A single turn carries every row of the set below to another of its rows. Some are shown first; where does it send the rows asked next?
Duko: [ 12   8   8  -1  21   7 -16   6  12 -14  -4   7  -2   6  -2   7]
sufu: [ 17   7   8  -7  18  11 -12   3   4  -8  -6  16  -9   1  -5   1]
rezo: [  5 -12   7  -9   3   3  -6  -3   6  10   2  12  -9   6   0  13]
loti: [  0 -11   6  -2   5   3  -7  -1  10   9   3   6  -6   8   6  18]
nulug: [ -5  -6   4 -10   5  -2 -13   3   9   3   0   2   5  13 -12  13]
Zun: [  1   5   5   3   0   8 -20   2  13  -5  -4   0   2  13 -15   2]
refar: [ -3  16   8  -1   1 -15  -9  12  16  -2   1  -8 -10   2   5  -8]
ras: [ 14  13  15  -4   4  -7  -3   6   5  -9 -12   3   3   3  13  -4]
Daf: [ 15  13  14  -7   3  -6   0   7   0  -7 -13   5   4   3  10  -9]
Nimo: [  4   5   7  12   1   8 -19   3  17  -4   0  -3   0  11  -2   8]
Davu: [-17  10   3  -5   8  -8 -15  -1   5  -6   3  -2  -6  14  -4   6]
Mabe: [ -8   1   7   1   8  -2  -8  -5   4   3   5   7 -22   9  13  10]
Nima: [  6   7   4  -7  -4  13 -17   0   6  -1  -6   6  -2   9 -20  -4]
mina: [  8   3   3 -16 -10  -5  -6  10   8 -10  -8 -11  -5   7  -7  -4]
Dotu: [ 15  13  13  -6   4  -6  -1   6   2  -6 -15   5   0   2  12  -7]
vuku: [-11   6   8   2  10  -5 -13  -2   8  -3   6  -2 -14  12   8  13]
zaged: [ 13  -2   6   4  -3  15  -8  -5   9   5  -3  12 -17   4   1   2]
seki: [  5  10  10  -4   0  -8  -2   6  11   3   2   2 -23  -4  14 -12]
Sas: [ 13  10   8  -6  17   7 -18   6   9 -14  -6   9  -1   6 -10   5]
Bebe: [-14  12   4 -14   4  -6 -13  -2  -1  -2   0   4  -9  11 -13  -2]
Pigus: [  2  -9   3 -17   2   2  -5  -2   0   9  -1  11  -4   8  -9   8]
leg: [-19   2  12  -7  13  -2 -16   9  11  -2   5  -1  -9  -3   3  -6]
fatis: [-12  -1  15  -7  12   0 -12   6  10   2   4   6 -19  -8  10  -7]
vig: [ -2  -5   3 -16   1   1 -10  -2   4   5  -1   8   2   9 -14   9]
zepiv: [ -5  -7   5  -5   7  -2 -11   1  12   3   4   1   2  12  -2  18]
pok: [ 16  -4   4 -14 -10   0   2   7   6  -5  -7  -3 -17   0   2  -3]
vevuk: [ 14  10   7  -9  17   8 -17   4   4 -10  -7  14  -4   4 -12   1]
ruleg: [ 14  13  13  -8   4  -7  -3   7   2  -8 -13   4   6   5  10  -7]
Dolup: [ 18   5   9  -2  18  11 -13   4   6  -8  -4  16 -12   2   0   6]
rit: [ 14  13  13  -5   4  -6  -2   6   3  -8 -10   2   5   5  12  -5]
Kadu: [  4  12   8 -11  -4  -8  -4   6   8   5   1   4 -21  -3   5 -17]
beva: [ -3   2   6  -8   5   0  -6  -8  -4   4   2  12 -23   5   5   3]
nago: [ 15  -4   7  -7  -7  -1  -1   8  10  -4  -5  -7 -16   2  11   4]
senu: [ 10  -2   8  14   1  12 -13   0  15   0   0   4 -10   6   5   9]
Mave: [ -7   7   3 -16   3   0  -8  -7  -5   4   0  13 -20   7  -7  -3]
Fotu: [  9   0   5  -8  -7  -7  -6  12  13 -11  -6 -16  -3   7  -1   4]
dosi: [ 10   2   5  -5  -4  15 -11  -4   5   5  -5  13 -11   5 -10  -4]
pibot: [-12   0  15 -15   9   1 -12   4   6   4   4   8 -18  -7   3 -11]
sope: [ 13   0   4 -18 -12   0  -1   9   5  -6  -8  -5 -11   3  -6  -4]
fub: [-15  -1  15  -5  14  -2 -14   8  12   0   6   2 -13  -5   9  -5]
fim: [  2  16   7 -13  -3 -10  -7   7   7   2  -1   2 -14   0  -3 -19]
Dol: [ -2  19   7  -8  -1 -15 -11  11  12  -1   0  -4 -10   2  -1 -15]
soke: [-18   5  12 -12  11  -4 -15   9  10  -2   3   1  -9  -3  -4 -12]
Zomo: [ 11  -3   6  -5  -6  -3  -4  12  13 -10  -4 -13 -10   5   8   7]
Lodar: [ 16  12  15  -4   3  -5   0   5   2  -8 -10   5   2   3  14  -4]
sozon: [-14   3  12 -15   9  -1 -14   6   7   1   3   6 -12  -4  -2 -14]
lufop: [  3  11  11   3   2 -13  -7   9  16   0   4  -5 -15   0  15  -8]
vez: [ 15   5   8   0  21  10 -14   5   9 -10  -3  10  -7   3   2   9]

vevuk -> sufu
Nimo -> Zun
mina -> sope
And these:
nulug -> vig
fub -> leg
Davu -> Bebe
seki -> lufop

A single turn carries every row of the set below to another of its rows. Some are shown first; where does it send the rows asked next?
zinez: [  5  -4   5   5 -10  -5  12  -2  -9  -4   2  11  -3  -3   4   1   4   8
  -6 -10  -1  10  -6  14  -3  14 -13 -11   0  -3   8   1   9   8  -8   1
   0   9  -4 -10   2   4  -5   1 -11   2  -5   0 -10]
mufu: [ -4  -1  -6  10   5 -16  16   2   7   0   2  -5  -4  -4  -2 -12  -2   9
   5   6   1  10  14  -6   1  -6  -2  -9  13   7  -3   1  -3  -4   3  -4
   2  -4  -4  19  -5  -3  15  -8  -4   7  -6   2  -3]
Nol: [ 10  11  11  -1   3  18  -2   4   8  14  11  -4   1   6 -16  12  -1   3
   6  -2   2   7  -4   6   8   9   0  11   0   3  -3  -4  -7  -2  -5  -4
   7   0 -10   1   2   4   0   7  -5  -6  -3  -1   9]
depok: [ 11   3   1  -3  12  -1  -2  -1  -2  -4   7  -9  -4  11   8   0  16   3
  -8   7   6  20  -2 -12   2  -3  -6   7  -7  11  -4   2   7   1   5  -2
   1 -14   0  -8  -3  -4  -2  -7  -2   2  -1  -9  -2]
Vizo: [  0  13  -2  -4  -2   9   2   1  -3   1  -2   3 -17   4   1  -7 -13  -4
   5  17  -6  -9   5 -17  -5   6   7  -5   4 -13   9  10  -1  -3  -2  10
   3  -1   3  -6  -1   0 -10  -2  -1  10   4   0   9]
kal: [ -2   0  -1  11   5 -18  13   2   3  -7   9  -6   6  -7  -3 -13   0   8
   0   2   1   7  11   1  -8  -5   2  -4   7   0  -6   2   2  -9   3  -5
  -3  -4   3  12 -14   4   8  -6  -7  10  -9  -7  -8]
lemu: [  2  13  -3  -3  -4  10   2  -1  -1   3   0   3 -18   1   0  -8 -12  -3
   5  18  -7  -8   3 -17  -3   4   9  -4   3 -14  12   8  -2  -3  -2  11
   6   0   3  -4  -2   0  -6   3  -3  14   5   1   8]
rom: [  1   6  -1 -11   4  10   3  -8  -7  14  -3  -3  -9   0  13  14   1  15
   0  -3  14  -7  -5 -12  -4  -2   3   0   1   8   7 -11   2   8   8   6
  -4   0 -10   4   7   7  -5  -1   2  -7   0   8  -4]
lam: [  0   6   0 -13  -8  -9  -3   8  -8  -4   1  -3  -4   6  -7   0  -5 -12
   6  10   1   4 -13 -19   1  12   7   6  -6  13  -7  -2  -9  -9   8   2
   4   2 -12   6  -1   0   1 -10  -3  -5  -7  -5  -6]
bora: [ -6  -3  11  -5   6  -1  12   2  -2  -2   4   3   5  -4   7  11   7   9
  -4  -5  -6   0   3   5   8 -19  -6   3  -5  10  -2   8   1  -3   3 -12
   3   2  15 -12  -5   2   5  12   4  -6   6   0   0]
kuleb: [ -5   0  -1  -4   6   2  -2  -5  -4   1  17   0  -6  -4  -6   6  -1   3
   1 -19 -11   6   6  -5   6   4  -9 -17  -5   3  12   4  -9   7   3   7
  -1   9  12  -1  12  -6   2  -7   5  -6  -3  14 -13]
rimu: [ -5   1   0 -11   9 -12  -6 -16   1   5   2  11 -10   1   0  -8  -9   7
   1  -6   2   9  14  -3  -2  -8   7  11  -1  -3   7   7   0 -10  16   1
   6   1  -7  -5  -4  -3   1  -2  14  11  -5 -10 -11]
rine: [-10  -8 -12   0  -1   3   2  -4   5  -8  -8  -1  -4   1   8  -6  17   4
  -5  13  -5  -6 -10  -8  -2  -1 -11 -14   3   1   5  -5   7 -11  11  -3
   2   5   0  -5  -1   5   5 -11   5   8   4   3   0]
roke: [ -3  -4   0   0   1  -1   5  -8  -2   9 -14  11   1  -4   3   8  -8   6
  11  -2   8 -15  -5   6  -8   4  16   6   7 -10   6   3  -5  -5  10   7
   1  -1 -10   6 -10   7   2   9   8   8   1  -5   7]
Kuro: [ -3   0  -4   9   6 -17  10   0   7  -4   8  -5   5 -10  -5 -15  -1  10
   3   1   0   7  11  -2  -9  -4   2  -3   8   2  -8   2   2  -9   4  -4
  -2  -4   2  14 -11   3   9  -7 -10  10  -8  -5  -6]
Vuzu: [  6   3 -14   5   5   0   9  -5  -6  -2   7   0   3   6   0   1 -12  -3
   5  -7   5  14   7 -15  -4  -9  -1   8  -1  -3 -11   8  -7   6  -6   6
   9   3   9   4  -4 -12 -11  -3   0   0  -8   1 -15]
fel: [ 12  10  10   0  -7  13   4   3   1   7  10  -5   5   2 -11  15   4   2
   7   3   5   4  -5  14  -1   7  -1   7   3   1  -2 -14  -2  -1   1  -2
   8   0  -7   1   3   9   2  -2  -7 -14  -4  -1  13]
Faf: [  0  15  -1  -7  -3   9   4   3  -1   3  -1   3 -19   4  -1  -9 -13  -5
   6  17  -3  -7   3 -15  -6   6   8  -6   4 -13   8   8  -5  -1  -3   9
   2  -2   6  -5   0   1  -8   2  -1  11   5  -1   9]
Sotot: [ -3  -5   1  -4  -1  -3 -10 -13  -1 -10  -2  10  -4   3  -7   4  -1  -6
   2  11  -8  -2 -10   5  10  10   6   0  -4  -5  -6  19   1  -9   8  -3
   8  16   9  -9  -2  -8   1  -1  10   4  -1  -7  -6]
Vefe: [ -5   0  -3   0   7  -2  -2  -7  -2  -1  15   3  -1  -3  -5  10   0   0
   1 -17 -10   5   5  -4   8   2  -6 -16   0   0  12   5  -4   7   3  10
  -2  10  14  -3  13  -6   6  -7   8  -7  -1  14 -11]
birel: [  5   0   6   0   8  15  -7   9  -3  10   5   5 -11  14  -6   2  -1  -1
   8  -6   6   5  -7  -9  16  11   3   8   5  13   1  12  -9   0  -7   2
  -4   1  -5   6   2   7 -12   7   0   0  -2   2 -12]
nutef: [  0  -2   3   0  -3  -3   0  12 -14  -1  -3   4  -9  -6  12   9   6  -3
  -4   8   3 -10 -11  -4   2  13  10 -18  -1  13   4   6  -6   1   0   4
 -17  -2   3   3   3   6   4   1  -4  -1   4   8  -9]
Zipa: [ -1   2  -6   5 -12   6   2   2   1  -3   3  14  -4  -7   0   1  -7   4
  -8  15   2  -6   7  15  -7  -6   1  -5   7  -8   2   1   0  -7  -7 -11
   1  16   2  -5  -7  11  -8   5  -2  13  -3   0  -8]
Rina: [ -2  -3  -3  -1   7  -1  -4  -4  -3   0  16   1  -5  -3  -4   7  -2  -2
   0 -18 -11   5   5  -5   5   2  -6 -16  -3   2  10   5  -6   5   2   9
  -3  10  13  -3  14  -4   2  -8   6  -8  -2  16 -13]
tukov: [ 13  11   9  -1  -9  14   7  -4   1   5  13  -3   5   2  -9  18   5   1
   3   3   3   3  -5  15   0   6  -1   6  -3   2  -3 -11  -2  -1   1  -6
   5   1 -10   2   0  10   1  -2  -7 -10  -5  -1  13]
Vupud: [  2  -6   2 -19   2 -13  -3  -1  -1   2  11   2  -3   0   4  10   0  16
   2  -6  15   8  -8   2  -3   3   3  -2   5  12   9  -1  -2   8   6 -15
   0   7   7  -2   1  -8   3 -12   6   1   0  -7 -12]
suvab: [ 15  12  10   0  -6  14   4  -1   0   9  13  -3   2   4 -10  18   3   5
   3   0   3   2  -4  13   2   5  -2   7  -1   4  -2  -9  -4  -2   1  -5
   7   0 -10   0   0   9   3  -1  -7 -10  -4  -3  14]
punop: [-10   8   2   1  -9  -6   1   9   8  -2  -8   8  -7  -1  16  -1   1  -9
   1  -1   5   3  -9  -2   1   0   2  -3  -7   0  -5 -11  -4  -2  16   3
  12   3   2   0   0  13   0   3 -15  12  -1 -10   4]
pobi: [  1   3   3  -4   3   3 -14   4   0   8   4   4  -7   1  -2   3  11 -12
  -2  -5 -10   1 -10  10  -8   1  -1   0 -14   9  10  14   5  -3  -2  -5
   3  -9  -2 -16  -3  13  -1   7   4   5  -1   5  -8]
seg: [ -7   2  -9   7   4   6  -2  -7   2   4  -4   4   3  -5   2   4   7 -16
   1   1  -5  -5   4  -1   0 -11   2   5  -5   8 -16  -5  -8 -12  13   5
   0  -4 -16  12  -4  13  -4   1   9  -1  -5   6   0]
Duz: [ -5  13   5 -10  -5   2   0   8   6   2  -2   6 -18   4   4  -9 -10  -3
   5  14  -1  -4  -1 -14  -1   6   6  -9   3 -11   8   2  -4   2  -1   9
  14  -1   5  -6  -1   4   1   2 -13  13   0  -6   9]
Los: [  0   3  -1   8   4 -17  13   2   6  -4   7  -4   7  -7  -5 -13  -4   7
   2  -1   2   8  11   0  -9  -7   1  -6  11   0  -7   5   4 -10   4  -8
   0  -8   4  11 -11   1  10  -6  -6  10 -10  -5  -6]
Komep: [ -4 -13 -11   6  -1  -6  10  -4   2   3 -10   3 -10   0  -1   1  -5   2
   4  18   0   8  14  -8  17   4  -5   0   5   5   0  11  -5  -2  11  -1
   0   3  -6  10  10 -10   7  -7   9   8  -2   8  -2]
pozap: [  5  -4  -3  15   9   7   2  -1 -12   1   1 -11  11   5  -2  11   2   2
  -4   6   3   1   3  -7   6  -2  14   4  -5   8   0  12  -5 -11  10   6
  -3  -1   6   2  -3  -6  20   5  11  -6  -2   2 -10]
rogun: [  9   4  -7   3  -7   8   8  11 -17   1   5   9   3   1   6  10  -7  -4
   2   1   0  12  13 -13   2   0   3   5   0  -2   6 -13 -17   1   0  11
  -2  -2 -10   2   2  -4  -8  -5   5  -6   1   0   8]
fopil: [ -8  -1   6   3   8   3   4  -3   1   5  12   3   0  -8  -1   9  -4   5
   0 -17 -15   1   3  -1   7  -5  -6 -15   0   3   7   3  -3   3   2   0
   2  12  16  -5   9  -2  12   3   9 -10   5  14  -7]

lam -> rine
fel -> lemu
rimu -> Vupud
And these:
Vuzu -> zinez
Komep -> bora
Duz -> mufu
nutef -> seg
Rina -> tukov
Kuro -> Vefe

